In the rows, zero is written as 128.
The rows below come in pairs that one turn or mirror swaps. Which row does each named row swap with?
j833: [125 117 114 139  96  99 159 129 143 127 118 144 132 142 129 125  97  86
 136 145 100 130 112 151 117  99 121 144 132]
j110: [115  84 138 133 129 155 130  98 121 105  96 130  86 131 116 134 141 130
 149 131 135 133 109 109 115 147 126 110 164]
j136: [123 109 141 120 132 170 132 100 117 119 115 111  89 144 113 125 138 125
 179 144 128 128 101 113 123 129 137  96 158]
j69: [134 133 113  91 127 133 147 110 130 143 152  88 124 144 116 150 145 120
 145 148 123 149 103 162 110  96 140 139 103]
j870: [128 128 116 132 108 134 138 136 144  89 145 123 139 136 150 134 136  89
 161 119 100 138 121 145 106 154 101 105 124]
j768: [168 150 140 124 123 144 147 157 134 155 152 139 139 148 111 133  96 104
 140 129 107 128 153 159 121 125 142 125  96]
j842: [108 140 139 119 129  90 141 116 101 144  94 144 147 118 117 157 136 135
 109 143 126 107 118 115 132 122 133 158 126]
j621: [119 124 129 102 162 127 136 143 113 160 107 139  93 141 104 134 108 145
  98 137 144  98 140 126 125 117 156 126 112]
j417: [130 130 110 150 128 125 122 142 140 163 113 147 125 147 120 112 107 110
  92 142 146 125 152 114 161 123 120 104 113]
j228: [140 130 137 130 142 185 161 150 145 124 157 128 132 149 122 107 151  99
 132 154 116 133 137 121 138 115 116  94 101]
j41: [101 151 140 135 139 161 157 138 121 129 152 109 132 116  78 141 127 109
 151 126 141 154 169 122 138 133 138 135 148]
j6: [124  81 132 142 131 149 141 112 120  98 104 135 114 129 139 147 157 129
 140 122 145 151 132 128  93 155 122 141 150]
j576: [123 109  81 109 120 110 131 130 123 115 146 117 121 110 127 134 134 133
 108 108 138 177 127 147 113 138 123 134 129]
j949: [136 140 132  95 124 148 136  99 134 139 139  95 107 155 104 147 141 116
 171 159 107 136  94 138 112  99 141 122 122]
j454: [144 123 119 138 135 172 147 164 156 137 147 136 128 158 115 108 133 101
 126 157 116 126 139 121 146 119 113  92  99]
j746: [125 119 117 130  83 115 160 127 145 124 116 139 122 147 132 116 111  66
 139 148 108 128 103 140 121 115 130 138 131]
j646: [132 123 114 156 121 121 154 125 135 147 117 151 134 126 124 135 108 124
 110 136  90 111 142 146 107  71 123 142 139]
j608: [126 125 120 131  78 119 154 119 125 121 126 133 117 147 127 114 125  63
 140 158 124 135  98 135 125 135 141 133 132]
j196: [127 101 103 144 136 126 140 138 116 104 119 166 131  97 119 113 124 122
 109 112 126 145 134  99 122 157 113 106 143]
j888: [154 165 141 128 120 120 129 136 140 168 137 128 126 148 107 122  77 115
 120 137 117 106 149 142 131 129 146 113 120]
j142: [141 126 116 138 134 153 140 156 161 140 132 137 126 154 111 112 113 106
 116 154 122 134 155 113 157 128 106  91  93]
j898: [129 168 142 130 108 130 135 113 135 157 134 125 120 137 106 102  74 135
 122 134 125 101 142 125 140 134 142 104 135]
j145: [140 142 131  88 128 143 142 106 133 136 144  97 120 149 108 144 148 120
 169 150 110 139  96 158 118  91 142 121 117]
j349: [116  93 138 137 130 158 133 103 118  96 105 131  90 130 114 134 143 130
 153 134 137 130 112 105 116 140 125 104 173]
j443: [111 157 138 122 139 155 165 144 121 147 139 102 129 114  78 135 123 119
 155 124 147 155 166 121 131 144 140 140 129]
j944: [107 146 127 119 126 144 141 156 153 113 142 140 148 122 106 146 126 124
 142 129 111 155 168 118 121  97 117 100 171]
j616: [143 135 117 124  94 131 130 104 134 111 131 119 103 119 116 107 150 135
 125 158 111 128 111 116  94 164 110  88 116]
j977: [153 108 137 131 147 143 131  94 112 164 117 133 151 126 134 125 117 153
 126 117 139 126  92 124 148 122 117 134 104]
j724: [156  94 140 132 126 151 160 140 119 110 107 137 120 136 133 155 153 123
 132 120 144 161 144 141  80 137 128 154 122]
j400: [148 123 124 134 142 177 147 155 154 124 148 141 136 151 112 108 135  99
 128 150 117 132 145 117 148 115 112  86 104]
j186: [115  90 131 131 125 161 133 100 120 104  96 127  93 124 119 129 142 129
 158 130 141 139 115 107 110 144 123 112 166]
j468: [136 144 130  90 120 146 137 106 131 139 138  99 112 154 107 144 139 116
 169 157 104 128  94 148 114  96 141 116 121]
j913: [125 121 137 101 158 123 139 128 123 159 105 138  92 142 104 141 109 144
  96 139 148  93 137 129 120 112 154 125 110]
j455: [128 119 125 138 137 125 133 135 111 110 115 176 136  98 113 123 137 121
 117 118 112 130 124  80 127 154 112 105 142]
j84: [133 114 136 125  92 140 148 115 121 108 105 118 112 137 110 106 147  85
 140 167 132 142  99 106 140 158 135 130 120]
j133: [124 137 154 128 136 123 154 137  99 120 102 161 148  95 111 132 153 125
 126 129 109 115 118  83 126 141 124 126 138]
j827: [118 123 131  99 145 123 122 139 136 158 103 149  97 146 113 134 107 142
  92 131 139  98 149 124 110 112 142 101 123]
j796: [118 117 142 105 160 130 136 136 117 162 104 144  92 144 101 138 113 142
  97 137 146  96 141 125 125 122 155 120 117]
j185: [167 154 144 129 122 133 136 153 138 157 154 131 130 150 118 131  87 109
 138 129 111 120 158 155 119 131 137 122 108]
j933: [121 161 140 131 136 159 167 139 118 144 135 107 116 117  75 134 123 104
 160 132 145 161 158 120 124 147 136 132 132]
j434: [128 124 146 121 177 134 150 146 102 145 116 125 106 150 114 144 112 134
 111 114 129 114 160 134 146 128 157 150 120]
j560: [125 125 116 131  92 105 160 125 135 125 116 138 128 148 127 125 110  69
 140 148 114 126  94 147 116 111 128 142 124]
j836: [175 121 156 121 139 150 157 153 129 134 131 129 131 143 129 157 130 119
 138 136 128 145 153 163 106 129 146 155  96]
j496: [156 105 144 127 142 171 125 104 107 130 120 133 151 122 128 129 149 156
 120 122 136 140 116 104 163 114 115 120 148]
j682: [121 123 128 145 146 124 139 148 126  94 134 122 136 137 166 153 135 101
 152 102 111 131 151 148 132 140 115 128 151]
j515: [155 105 140 116 123 176 122 104 111 114 118 125 150 126 117 124 159 144
 126 138 143 148 130 100 158 134 115 124 150]
j713: [114 142 143 126 137 104 146 119 105 145  86 136 147 110 113 159 147 132
 118 145 125 103 112 105 124 118 129 158 120]
j170: [118 139 123 141 132 108 114 120 117 159  89 146 142 132 110 143 118 128
  91 142 155 118 140 112 140 119 127 147 124]
j365: [110 143 122 102 121 138 122 145 165 122 131 157 140 134 118 144 122 133
 132 140 109 129 151 127 106  90 115  80 156]
j439: [112 156 150 126 120 136 141 106 125 148 120 110 127 142 115 101  78 145
 111 129 128  91 136 132 135 129 139 119 151]
j901: [108 122 122 140 173 141 136 146 131  91 139 115 129 140 151 148 138 109
 141  94 120 129 150 127 143 140 121 125 136]
j162: [172 108 145 119 127 135 158 141 117 142 122 141 126 144 113 154 126 117
 139 133 141 152 146 154  89 128 145 169 116]
j481: [125 105  90 101 122 110 138 122 125 121 144 110 121 119 117 147 134 130
 100 119 140 173 128 156 109 125 111 142 113]
j182: [119 110  81 102 128 105 128 129 132 114 148 121 123 114 129 128 120 129
 103 116 144 165 125 154 118 141 122 126 124]
j803: [118 114 117 134 141 130 135 145 130  76 138 116 130 135 157 139 138 103
 161 107 102 134 134 141 126 149 119 131 140]
j285: [136 135 115  87 125 128 138 108 138 141 153  90 132 142 110 152 144 126
 141 144 120 147 107 169 108  99 140 136 110]
j832: [124 119 152 116 134 186 174 125 126  98 142 104 140 145 126 109 161 127
 137 153 107 114 115 129 126 113 113 123 121]
j583: [114 117 128 138 178 132 144 148 114 118 131 114 128 144 136 145 119 118
 142 101 125 111 161 144 153 131 148 148 131]
j564: [144 124 146 120 143 142 149  96 105 168 120 125 135 138 111 122 105 126
 133 126 151 120  88 120 137 145 128 144  90]
j486: [111 159 128 122 125 156 159 139 129 126 148 117 143 112  81 146 134 119
 156 129 132 163 174 119 130 117 127 121 153]
j987: [134 130 140 127 148 146 172 114 101 161 119 112 122 135  99 115 105 114
 136 127 154 126 103 128 133 152 140 146  89]
j525: [145 135 122 125  99 130 130 103 141 103 131 114 112 120 122 112 146 129
 126 149 104 126 111 120  88 170 107  95 122]
j303: [111 155 123 133 132 100 132 121 109 153  88 128 138 124 112 161 134 126
 102 141 132 108 124 111 136 115 135 158 114]
j978: [109 148 126 108 124 129 128 151 162 120 132 155 146 130 116 148 127 131
 136 133 111 138 154 129 109  86 115  88 160]
j598: [152 112 149 130 141 177 127  96 110 129 119 130 143 124 121 135 160 156
 127 129 133 149 124  97 159 125 112 115 135]
j955: [145 114 142 115 126 162 124 100 101 104 104 112 127 129 109 119 168 119
 125 145 138 145 116  91 159 146 123 132 136]
j802: [137 133 127 129 105 132 131 131 147  87 148 115 127 132 152 130 137  94
 153 127 100 133 122 139  99 163 108 106 122]
j998: [142 169 144 134 117 132 132 118 134 161 143 124 125 140 105 106  78 133
 120 132 117 101 143 133 133 139 143 107 133]
j838: [154 104 140 123 143 171 120  98 112 127 122 133 154 120 127 132 153 156
 122 122 138 135 126 104 165 120 119 125 133]
j241: [ 90 129 151 126 135 173 166 100 127 115 125  89 142 143 133 102 141 132
 133 138 124 102 119 124 121 116 119 131 150]
j272: [149 113 114 143 130 129 144 127 124 141 113 139 118 122 101 123 131 156
  88 149  86 124 142 129  96  86 130 137 132]
j547: [170 133 146 125 135 150 154 156 127 157 133 139 130 148 123 148 118 116
 136 125 134 140 165 158  97 122 141 149  99]
j725: [110 154 130 118 123 143 138 151 151 114 143 130 148 124 100 151 134 124
 142 123 107 152 165 122 118  99 116  99 172]
j219: [109 141 124  97 124 130 120 146 161 126 136 158 141 139 120 143 120 133
 122 139 115 129 154 119 108  92 120  86 161]
j770: [143 129 128 126  99 140 124 115 147  90 137 113 120 130 134 119 150 108
 143 148 112 136 110 120  98 170 107  91 128]
j717: [117 145 144 130 127 102 146 123  96 139  86 139 145 118 110 161 147 130
 119 136 127 108 115 105 126 120 125 161 125]
j764: [115 125 126  94 141 113 125 145 142 149 100 158 102 137 116 139 107 144
  98 144 132 103 140 125 101 104 146 102 121]
j342: [150 123 120 136 113 142 130 102 127 115 118 118  99 112 107 113 162 147
 112 160 102 125 123 116  85 150 119 100 123]
j533: [120 102 141 126 125 161 126  97 119 108 107 113  87 142 105 127 142 126
 168 146 127 125 102 114 114 142 142 108 159]
j882: [120 129  86  94 119 113 140 118 128 123 154 100 131 124 118 151 135 132
 117 126 137 166 121 162 116 109 126 138 109]

Swapped with j955: j170
Swapped with j646: j832
Swapped with j764: j136
Swapped with j616: j898
Swapped with j41: j481
Swapped with j870: j768
Swapped with j827: j533
Swapped with j185: j802
Swapped with j486: j882
Swapped with j196: j987
Swapped with j717: j838
Swapped with j142: j608
Swapped with j560: j400

The rows below come in pairs that one turn or mirror swaps. Which row does each named row swap with?
j511: [128 168 100 128  89 174 124 148 148 151 130 136 114 130  93 140 119]
j765: [151 111 147 149 116 156 143 131 138 149 118 113 136 115 143  94 119]
j40: [118 132 135 127 102 176 108 140 101 144 141 156 151  87 128 163 149]
j91: [140 130 136 120 127 164 115 174  92 151 136 131 150  86 119 150 156]
j585: [151 116 154 130 100  95 142 158 136 146 141 148 114 134 133 132  93]
j692: [125 102 145 149 106 170 159 129 136 165 118 119 148  96 138 122 102]
j13: [119 118 118 121  84 137 125 173 132 123 140 137 123 167 122 137 137]
j767: [129 176  93 139 107 145 112 174 126 138 142 161 137 116 119 157 105]
j458: [133 105 155 136 118 155 163 148 135 139 129 128 177  98 132 118  99]
j376: [149 101 150 149 111 166 152 124 137 152 128 141 148 117 131 116  88]
j952: [147 133 147 125  77 111 120 172 128 149 145 129 134 150 126 131 140]
j86: [129 145  93 150 109 118 143 154 120  96 133 112 125 110 140 128 105]
j881: [130 122 136 106  84 115 166 141 136 131 154 155 121 139 120 144 129]
j695: [128 138 142 108  84 101 143 117 128 121 150 133 109 105 126 126 109]
j407: [140  97 147 150 108 147 152 121 131 168 111 123 147  95 137 117 104]
j150: [137 130 137 119 117 158 105 142  82 139 155 149 152  78 132 138 145]
j540: [142 135 127 115 113 165  97 144  77 144 149 148 142  86 129 149 137]
j694: [135  86 135 135  99 147 141 129 144 144 130 112 170  92 146 116 113]
j167: [122 124 126 104  77 121 162 142 134 139 166 167 132 132 109 140 112]
j480: [122 148 114 109 103 106 144 148 108 125 152 141 163 105 128 165  94]
j935: [153 134 132 146 116 145 148 172 145 156 131 126 113 140 105 163 121]
j640: [110 121 114 142 115 111 123 123 137 130 135 108 112 111 147 113  98]
j32: [115 124 140 119 102 168 114 143  89 148 147 140 139  78 136 154 146]
j226: [143 158  91 146 112 140 154 154 126 144 141 134 102  98  98 145 114]
j393: [124 145 125 108 103 169  98 142 101 128 156 148 164  98 143 130 151]
j176: [119 147 119 132  87 137 126 136 133 103 192 141 143 122 150 134 121]
j328: [144 100 148 148 118 172 149 138 139 168 129 133 155 110 130 106 101]
j686: [134 163 132 164 112 146 135 158 156 143 133 119 103 125 108 112 129]
j568: [128 160 102 129 114 169 131 169 127 122 126 135 116 126  90 121 114]
j925: [137 169  75 132 114 140 154 151 127 137 132 133 117 108 106 147 122]
j253: [134 130 140 119 115 167 101 164  84 146 149 123 157 103 131 150 151]
j450: [134 124 127 157 108 126 134 149 143 124 158 162  96  82 126 155 134]
j224: [126 123 146 100 100 113 151 145 114 106 147 145 120 124 109 104 104]
j308: [111 113  80 122  94 127 128 150 138 175 132 157 142 111 114 130 100]
j891: [138 117 122 133 105 175  99 156 112 138 149 123 150  85 125 150 161]
j416: [102 156 130 106  82 103 118 145 118 131 164 147 150 120 127 112 120]
j382: [ 96 134 115 130 102 163  92 152 140 127 156 146 119 137 128 146 135]
j880: [145  99 154 141 115 155 164 118 129 145 137 129 160  88 143 120  99]
j670: [144 133  99 140 104 138 122 148 131 169 145  99 106 144 130 108 126]
j229: [121 127 124 113  73 108 114 182  97 161 152 135 142 126 115 144 108]
j797: [140 177 107 163  95 127 131 160 135 118 135 122 156 107 135 133 106]
j240: [140 107 154 152 119 159 149 138 136 146 126 110 169 106 143 117  96]
j873: [136 128 123 117 114 186 111 147  96 161 144 141 150  94 125 154 152]
j67: [143 149 134 181  93 138 143 181 143 125 146 129 122 105 119 146  93]

Swapped with j13: j86
Swapped with j694: j891
Swapped with j450: j308
Swapped with j458: j91
Swapped with j416: j686

